In the rows, zero is written as 128.
One turn moves every row onto another: examples first, then more rows asked
Q_113: [156 112 140 128 128 129 115 132 104 124 123 117 131 128 143 125 152 108
 116 106 137 108 119 129 119 118 107 134 126 117 140  93]
Q_941: [147 131 134 152 109 143 123 141 108 123 134 118 122 121 144 132 151 108
 138 108 165 103 122 125 108 132 114 136 122 129 132 118]
Q_250: [141  96 126 141 129 144 120 145 110 121 141 140 145 142 152 129 165 100
 139 109 172 117 119 122 110 116 109 141 127 124 146 120]
Q_931: [155  96 114 152  98 107 132 130 131 128 138 160 151 153 127 145 135 140
 136 104 137 136  90 125 133 103 154 129 116 114  98 125]
Q_208: [141 113 121 163  87 113 141 111 109 134 150 153 132 143 110 133 124 128
 127 108 117 127 107 112 146 109 149 119 100 103 106 117]
Q_486: [145  99 114 168  86 125 142 132 118 142 160 163 137 158 125 139 138 128
 141 115 145 139  93 119 129 109 153 130 100 117 102 137]
Q_551: [113 147 108 104 120 103 139 124 153 149 165 135 142 129 130 139 140 130
 122 123 144  87 124 156 130 140 116 150 124 134 108 140]
Q_24: [126 146 129  96 135 109 126  90 149 126 153 140 142 148 118 123 141 139
 116 116 136 106 140 143 148 150 110 143 112 139 109 113]
Q_342: [137 128 127 118 125 114 141 136 121 141 138 148 146 131 113 147 120 155
 125 165 109 136 129 175 134 121 116 136 142 153 160 134]
Q_899: [124 142 123 133 104 112 154 131 123 137 146 145 145 125 121 155 122 157
 137 159 127 136 141 170 130 129 121 124 136 151 158 149]
Q_193: [119 117 116 129 133 129 143 133 119 129 150 179 156 136 105 144 124 142
 144 160 128 142 137 158 140 120 113 140 139 155 168 147]
Q_109: [102 123 106 109 142 120 128 114 138 143 185 152 139 161 116 112 130 114
 121 135 132  92 147 130 142 128 113 159 118 122 135 126]
Q_627: [160 125 104 142 138 118 141 114 128 116 134 164 155 155 122 125 136 137
 111 149 125 148 132 105 105 111 130 178 165 134 118 132]
Q_924: [125 116  96 150 110 116 159 111 111 126 146 178 182 131 118 128 152  96
 104 144 117 133 112 130 123 104 108 153 141 142 127 152]
Q_802: [118 160 123 114 121 122 137 104 144 141 168 138 126 137 117 127 136 131
 127 124 147  96 136 142 136 156 113 150 107 146 104 131]
Q_399: [108 121 118  97 132 113 145 106 132 159 192 144 135 164 132 118 152 124
 109 138 138 116 146 138 135 136 111 149 107 117 131 127]
Q_981: [151  90 113 150  99 108 140 135 117 150 155 151 134 158 131 139 130 136
 122 119 123 136  99 119 128  95 158 133 116  94 108 123]
Q_100: [139 132 104 150 107  94 137  99 129  99 126 146 184 151 129 126 127 124
 100 144 105 122 135 126 122 108 124 140 152 135 129 130]
Q_414: [141 125 118 146 105 119 167  84 106 123 149 173 171 147 126 127 166 118
 103 144 133 167 128 119 119 126 109 144 125 144 119 142]
Q_116: [139 149 108 161  83  98 160  98 125 116 142 135 165 149 145 135 139 135
 108 150 130 137 142 122 104 125 132 133 141 132 119 148]
Q_987: [145 124 140 145 115 137 116 117 105 104 125 124 136 127 137 125 150 106
 132  99 152 107 131 119 125 130 106 122 117 124 140 103]
Q_811: [107 118 107 111 142 127 124 120 153 131 180 163 154 170 125 119 143 120
 134 130 157 103 137 136 136 136 113 160 117 142 126 138]
Q_570: [118 122 116 101 140 118 138 116 150 146 184 148 138 174 141 124 154 140
 127 135 164 122 144 135 122 144 120 158 117 128 123 134]
Q_27: [137 146 135 136 116 130 142 121 120 130 142 152 135 136 107 143 117 159
 141 164 127 143 143 161 133 141 119 132 128 167 153 138]
Q_91: [143 147 102 155 114 119 163 111 106 138 154 151 132 137 119 124 130 126
 104 158 115 137 145  99 106 115 130 169 152 119 122 139]
Q_144: [130 132 121  86 140 102 127 118 153 143 153 138 146 141 127 130 143 134
 110 121 131  98 118 158 137 136 111 156 125 137 109 119]
Q_67: [144 115 128 134 110 121 127 143 109 130 130 115 139 118 157 139 161 108
 124 105 155 105 116 138 109 117 110 125 130 113 139 114]
Q_757: [149 107 112 167  95 126 130 137 121 137 147 160 132 142 108 134 119 122
 138 113 125 115  88 121 137 102 152 140 111 120  99 128]
Q_716: [135 106 135 141 120 142 131 125  88 132 151 130 127 135 142 118 161  95
 120 114 148 117 135 115 121 120 103 130 112 107 154 105]
Q_146: [132 122 123 121 137 123 146 128 124 130 147 167 146 147 117 148 130 167
 143 160 138 162 149 150 127 126 122 141 146 145 162 142]
Q_90: [166 137 126 158 109 135 135 106 121 120 135 150 156 161 120 115 136 121
 107 158 123 142 115 130 109 133 121 163 128 177 111 132]
Q_455: [131 132 133 123 124 114 134 113 124 116 132 154 156 140 108 145 119 159
 133 155 112 143 144 163 145 128 116 123 137 155 162 127]
Q_951: [148  86 122 152 104 117 131 116 110 135 151 165 143 162 112 125 130 123
 121 112 113 136  97 119 148  98 144 128 101 108 113 109]
Q_65: [125 123 131 121 122 125 160 117 106 144 158 164 140 139 114 144 138 153
 129 164 126 163 148 156 135 130 112 131 127 142 166 139]
Q_110: [149 105 118 170 101 129 127 118 120 121 151 163 133 165 110 126 118 133
 143 112 132 133 112 102 140 109 156 133 107 113 108 120]
Q_525: [130 110 119 151 125 144 120 139 103 116 146 134 134 132 138 119 146  95
 138 112 154  99 136 108 117 113 112 138 129 108 155 115]
Q_846: [116 129 118 129 128 124 151 128 109 139 157 164 136 131 103 141 116 148
 135 165 114 139 154 147 138 120 118 140 141 134 171 140]
Q_374: [146 102 133 131 129 133 128 131 104 126 143 126 131 147 158 127 167 116
 128 111 164 131 137 111 106 119 114 134 128 102 147 107]
Q_57: [156 130 115 149 103 116 150 124 108 150 145 137 151 143 127 121 135 110
  86 166  99 127 106 144 107 115 119 162 134 153 120 137]
Q_76: [165 101 132 147 100 116 136 116 114 143 144 151 126 157 120 135 136 142
 121 112 122 148  95 120 136 111 151 130 103 111  98 109]

Q_67 goes to Q_374
Q_116 goes to Q_627
Now these:
Q_24 goes to Q_109
Q_951 goes to Q_208
Q_65 goes to Q_455

One turn moves every row onto another: examples first, then more rows asked
Q_985: [ 96 121  88 138 128 124 149 146 102 137 114  80  75 128 146 120 129 134
 146 118 105 176  90 147 152 134 103  89 153 102 127 191 116 149 126]
Q_341: [128 142 100 153 136 137 141 128 119 175 134  93 122 130  99 132 120 167
 115 137 139 131  90 168 134 133 114 126 172  99 127 162  76 158 162]
Q_182: [136 129  84 169 133 122 145 126 118 154 130  96 125 121  99 142 129 170
 115 126 142 124  86 164 138 135 113 121 164 109 123 167  80 163 163]
Q_432: [139 139  79 128 124 126 130 111 124 108 115  91 101 153 189 108 139 151
 136 114 137 145  97 199 129 140  93 143 142 121 138 170 103 107 119]
Q_107: [124 128  93 157 135 125 136 125 117 143 122 113 123 124  96 142 120 161
 113 138 146 120  95 162 136 144 112 134 183 107 124 156  68 162 155]
Q_688: [143 139  88 126 119 124 128 108 114 129 109  98 110 141 198 114 129 148
 134 131 141 145  86 187 130 153  85 136 132 128 145 171 100 102 131]
Q_308: [ 88 124  93 141 117 134 136 137 117 153 108  75  68 134 144 126 129 137
 151 110 117 169 100 142 157 125 102  94 153 115 122 190 121 150 129]
Q_645: [119 114  92 110 154 136 179 112 121 144 124 125  71 142 122 108 128 156
 154 116 116 163 108 166 147 137 116 127 184 139 137 156 105 121 139]
Q_198: [ 81 118  89 130 130 130 147 139 116 132 118  86  80 143 149 123 132 133
 147 114 108 170  91 158 150 129 116  86 147 106 116 183 123 156 118]
Q_495: [107  97  83 112 164 134 166 105 104 129 111 130  93 131 129 132 116 177
 121 121 139 153  99 190 152 143 116 139 179 128 136 145 115 102 129]
Q_302: [ 91 143 107  97 135 149 138  89  96 139  90 134 135 133 119 157 143 142
 108 112 160 133 104 167 142 122  96 122 137 112 130 177 111 134 119]
Q_602: [153 140  73 121 126 118 125  99 115 131 112  88 101 144 191 117 139 145
 137 129 127 146  85 174 126 155  79 139 146 123 135 168 101 106 129]
Q_447: [119 117  98 114 170 131 170 117 132 141 115 127  71 138 158 129 125 158
 126 117 127 150 103 193 158 150 103 135 168 149 139 148 116 122 137]
Q_561: [125 144  84 160 127 130 147 126 134 161 140  95 124 129 100 123 127 155
 116 134 143 130  96 169 138 136 123 135 174 106 124 153  72 151 160]
Q_978: [100 110  99 134 114 130 132 134 107 130 100  75  84 137 144 114 127 129
 139 108 110 172  92 161 146 126 105  79 158 101 128 182 125 153 131]
Q_284: [ 89 104  96 140 124 130 135 135 118 149 113  76  89 123 134 114 128 131
 142 111 101 161  92 146 159 131 105  83 152  98 119 176 120 139 124]
Q_104: [ 98 143 102  96 142 149 138 101  99 144  98 132 140 122 130 164 144 139
 121 108 148 138 106 161 161 125  99 123 121 114 131 164 114 114 112]
Q_347: [147 153  73 118 119 116 133 108 120 112 115  91 108 141 187 117 129 158
 130 126 142 155  95 178 125 141  82 138 137 135 137 173  92 112 130]
Q_768: [152 142  66 122 119 117 132 109 123 122 122  97  90 146 184 126 143 147
 143 124 136 155  92 183 126 144  80 144 144 122 142 182 114 109 137]
Q_794: [ 84 131 103 107 134 162 134 100  93 133 105 140 130 132 118 155 133 140
 125 114 161 133 109 164 148 133 112 135 131 106 125 166 125 130 109]
Q_343: [ 92 139  95 107 133 148 136 105  92 139 109 143 138 135 133 163 141 149
 119 105 153 123 109 169 162 117 107 136 138 114 126 164 119 108 117]
Q_972: [ 87 130 103 106 133 152 131 110  91 140  88 135 132 124 139 169 129 156
 120 114 166 124 103 155 154 122  95 131 133 118 119 165 119 128 122]
Q_632: [ 92 112  94 157 125 129 148 144 126 140 121  87  81 130 142 106 132 133
 141 101 108 164  91 148 163 128 106  94 157 113 120 182 120 147 123]
Q_856: [142 139  71 128 118 122 135 109 125 118 128 100 117 137 192 114 135 145
 134 127 146 140  83 188 134 145  92 144 137 123 142 158 105 102 142]
Q_991: [ 84 109  94 139 127 131 139 127 125 149 109  74  80 138 133 113 118 143
 143 111 101 160  92 152 149 128 107  81 158 102 122 186 118 142 139]
Q_201: [103 143 106 102 139 149 141  94  93 139  85 138 142 123 132 159 128 147
 124 113 156 144 105 167 153 122 103 131 127 125 134 162 121 121 117]
Q_328: [ 93 134  99  99 136 155 137 108  84 137  95 141 132 127 119 157 136 149
 117 116 158 124 110 156 144 137  99 136 133 102 125 176 111 115 118]
Q_750: [147 144  75 126 110 109 121 100 113 123 114  98 106 138 181 119 141 147
 141 119 136 130  94 178 137 150  91 146 134 130 147 181 106 106 140]
Q_687: [134 124  98 154 140 127 135 124 117 144 135 102 126 126 101 145 127 160
 112 142 147 129  85 170 133 134 113 136 168 100 126 155  63 163 149]
Q_726: [123 132 105 157 135 135 150 116 117 147 149 106 128 133  99 134 122 161
 119 129 147 129  96 169 133 119 116 131 182 103 129 158  73 165 147]
Q_639: [153 138  76 123 121 123 121 107 122 121 122  88  94 150 178 116 149 141
 145 130 133 146  89 187 124 144  86 147 138 116 140 175  95 110 129]
Q_679: [128 136  89 153 126 138 131 118 114 147 138  92 122 126  95 125 109 173
 116 134 147 130  96 157 128 131 104 129 180 103 124 157  76 155 159]
Q_398: [117  99  97 131 144 140 162 107 111 167 126 129  80 141 120 132 117 159
 136 132 129 138 116 187 147 140 114 132 192 132 127 140 120 115 140]
Q_993: [142 131  98 148 140 133 136 121 118 160 132  97 126 125  99 148 117 161
 106 130 142 135  93 155 135 146 112 132 175 103 128 155  69 157 156]
Q_40: [102 133 100  99 148 161 138  94  86 141  88 130 128 130 130 169 138 140
 124 112 153 134 103 153 147 128  96 131 126 113 130 167 110 113 122]
Q_685: [ 93 105  98 135 131 123 142 133 108 148 102  69  76 129 138 124 122 131
 139 116 101 171  90 141 153 129 110  99 155 101 118 183 114 148 129]

Q_993 goes to Q_685
Q_495 goes to Q_398
Now these:
Q_750 goes to Q_302
Q_328 goes to Q_341
Q_107 goes to Q_991
Q_284 goes to Q_639
Q_432 goes to Q_343
Q_679 goes to Q_308
Q_198 goes to Q_856

